In the data rows, the value 128 means zero.
Some points, each followed by its number:
[171 157 159 158 114  94 141 126 147 130  88 118 126 145 153 111] 0
[146 156 123 130 150 108 160 110  77 125  84 148 132 107 126  88] 1
[139 173 139  52 131  62  69  58  38 129 109 126  91 109 137  68] 2
[145 169 137  93 120  74 100 103  38 115 115 130 109 116 144 102] 3
[ 90 147 114 131 155 106  78 208 156  85 134 117 115 168 158 163] 4
[ 48 138 160 133 186 125  97 191 147 143 122  88  93 210 137 128] 5
[174 229 151 167 102 179 126 185  92 100  93 147 101 145 114 122] 6
[150 178 143  58 136  59  70  81  53 142  98 125  93  90 135  75] 7
[147 164 123 126 148 108 156 103  67 116  87 158 134 114 124  88] 8
[ 87 154  41 124 181 105 162 150 148  77 106 161 165  58 100 191] 9
[ 96 161 107 127 142 105 116 118 198  70  90 118 121 154 141 119] 10
[161 156 118 121 156 117 132 127  14 158 114  98 175  72 121 131] 11
[128 148 177 119  50 149  57  59 135 111 189 149  83 177 110 125] 12
[152 102 110 136 110 134 110 124 139 133 214 154 127  83 143 141] 13
[160 194 109 122 112  83 150  91 137  77  98 135 115 120 179  92] 14
[153 177 140 122 124 103  85 125  82 128 116 114 110 140 161 112] 15
[131 108 169 103 151  80 105  99  78 147  86 106 160 144 133  72] 16
[141 157  96 132 110 156 124 110 172 119 215 147 109 132 156 103] 17
[105  95 141 146 108 160 120 125  94 131 195  90 163 173 159 145] 18
[107 101 161 145 109 177 129 167 107 182 142 104 109 161  99 162] 19
[ 96  97 111 131 157 159 139 189 120 165 137 132 114 120 101 152] 20
[125  95 135 134 170  36  81 114  95  96  55 126 137 108 165 120] 21
[143 111 120 122 133 123 136  85  97 152 114 108 149 128 120 152] 22
[104 114 153 145 106 122 149  72 132 133 168 130 172 168 104 104] 23
[107  96 163 146 108 177 137 163 106 193 141 103 107 157  98 156] 24
[131 148 135  95 130 115 149  94 110 112 119 139  98 137 150  71] 25
[ 92  97  97 132 159 152 138 189 128 158 134 121 120 109 110 162] 26
[136  87 122 158 151 150 180 128 188 143  91  95 152 153 161 126] 27
[ 97 121 121 174 127 182 171 178 192 137 123 106 101 130 100 107] 28
[134 141  84 166 126 102 128  43 138  92 108 178 162 102  58 131] 29
[109 111 114 138 118 158 150 130 156 130 157 103 115 139 108 109] 30
[141 133 167 166  86 219 154 143 131 142 150  89 103 196 116  95] 31
[117 115  96 150 136 141 203 181 174 187 168 130 124 115 131 165] 32
[122 140  73 169 125 103 133  41 136  83 128 182 183 105  64 137] 33
[109 147 138 149 107 180 205 151 170 151 157 111 100 177 106  74] 34
[140 150 149 135 106  71  65  84  75  79  78 144 128 137 101 113] 35
[ 83  99 142 179  97 154  97 132 167  61 198 167 139 153 134 153] 36
[166  94 131 108 134 100 161 102  60  97 119 136 152  92 171  90] 37
[130 186 132 110 110 133 121 121  88 123 144 131  84 132 157  83] 38
[ 88 125 110 114 153 139  99 199 156 119 162 100 122 153 150 185] 39
[210 116 149 119 112 153 142 142 116 124 129 115 124  97 173  90] 40
[106  89 145  61 131 116 113 110 120 194 175 118 110 153 146  92] 41
[111 161 110 110 123 117 125 152 123 113 130 155  94  90  95 149] 42
[117 155  93  85 149  84 145 109 133 130 126 114  99 115 145 135] 43
New points follow, each followed by the numbers of its three nearest points above, nearest first.
[112  85 148 137 112 154 121 124  98 131 198  88 155 174 157 141] >> 18 23 30
[153 156 117 199  87 169 134 129 128  62 165 164 171 121  91 141] >> 36 33 29
[156  67  91 131 170 150 148 125 129 168 150  90 180 104 142 161] >> 22 26 27
[128 118 154 103 127  85  69  78  91 106  82 154  77 136  84  50] >> 35 2 25
[162 134 172 114 116 105  93 120 108 118 117 101  98 160 188  85] >> 15 25 0
[132 151 108  84 139 133  82 138 121 129 129 141 117  81 111 148] >> 42 43 15
[136 112 161 118 109 116  74 127 118 114 169 147 135 147 120 146] >> 13 18 15
[109 132 146 133 107 110 102 110  96  70 108 153 143 157 121 141] >> 35 15 22
[106  87 112 115 138 141  93 107 128 147 133 131 139 137 125 171] >> 22 26 20
[165  95 146 105 122  99 150 111  74  93 113 141 145 101 175  84] >> 37 1 25
[101  89 117 114 130 130  89 109 129 142 139 129 137 146 126 169] >> 22 30 26
[153 158 108 127 141 125 110 185 146  82 141 137 125 116 178 151] >> 4 39 42
[118 132 178 193  89 154  77 119 170  66 173 118 142 195 116  97] >> 36 23 12
[ 97 111 118 158 140 174 205 172 180 148 108 126 130 131 101 126] >> 28 32 30
[114 165 137 137  78 139  59  68 153  81 194 149 110 131 111  72] >> 12 17 38
[144 116 155 115 117 129  73 128 129 116 166 148 142 154 121 139] >> 13 18 15
[175 160 149 161 116  80 146 115 150 132  88 112 132 156 145 110] >> 0 14 15
[126 101 175 109  91 130 133 148 188 150 120 115 113 174 141 140] >> 30 0 19
[126  74 153 130 122 125  83 108 126 120 120 110 164 130 129 155] >> 22 18 23
[143 150 111 138 169  99 102 156 153  54  48 155 134 114 147 118] >> 10 21 14
[115 161  92  80 154  82 153 109 131 136 133 131 109 111 153 133] >> 43 25 42
[152 175 146 121 119 103  83 122  87 127 118 127 103 147 158 111] >> 15 38 3
[123  68 159 126 116 123  69 118 121 127 123 111 162 145 128 167] >> 22 18 19
[167 161 132  90 102  91 177  61 128 121 115 141  75 121 160  63] >> 25 14 38
[ 64 112 121 112 101 128 146 145 198 161 157 129  82 139 115 131] >> 30 28 32
[166  95 117 125 173 162 169 126  94 207 133  83 149 120 130 120] >> 22 20 24
[150 158 160 127 117 104  90 127 111 111 104  97 101 165 181  99] >> 15 0 38
[108 119  95 149 131 146 201 178 177 187 155 135 122 118 133 158] >> 32 26 20
[ 73 132 139  86 147 128  97 103 118 123  92 143 122 128  77 158] >> 42 22 43
[162 120 117 133 143 111 132 136 145 130 126 112 144 168 158 119] >> 0 27 22
[ 93 121 157 131  94 141  52  83 114 121 171 142 132 147  92 136] >> 12 23 36
[139 155 107 126 105 156 128 118 162 125 209 144 102 124 147 111] >> 17 13 30
[ 93 156 146 154  95 180 204 152 163 151 151 109  91 190 117  79] >> 34 31 28
[104  89 168 140  85  94  71 125 156  92 193 144 145 166 172 183] >> 36 18 13
[ 97  84 139 117 135 139  79  75 106 115 188 105 161 121 126 145] >> 18 22 23
[140 132 139 131 151 121 114 168  70 127 121 117 113 146 145 128] >> 15 38 1
[161 162 122 119 160 115 136 124  13 163 118  98 174  80 129 131] >> 11 1 8
[134  89 181  88 157  78 108  97  80 147  96 107 154 152 143  69] >> 16 25 37
[100 192  87  76 153  94 108 124  99 133 134 104 100 117 135 152] >> 43 42 15
[106  80 120 111 141 140  92 107 121 155 149 128 131 147 135 160] >> 22 41 18
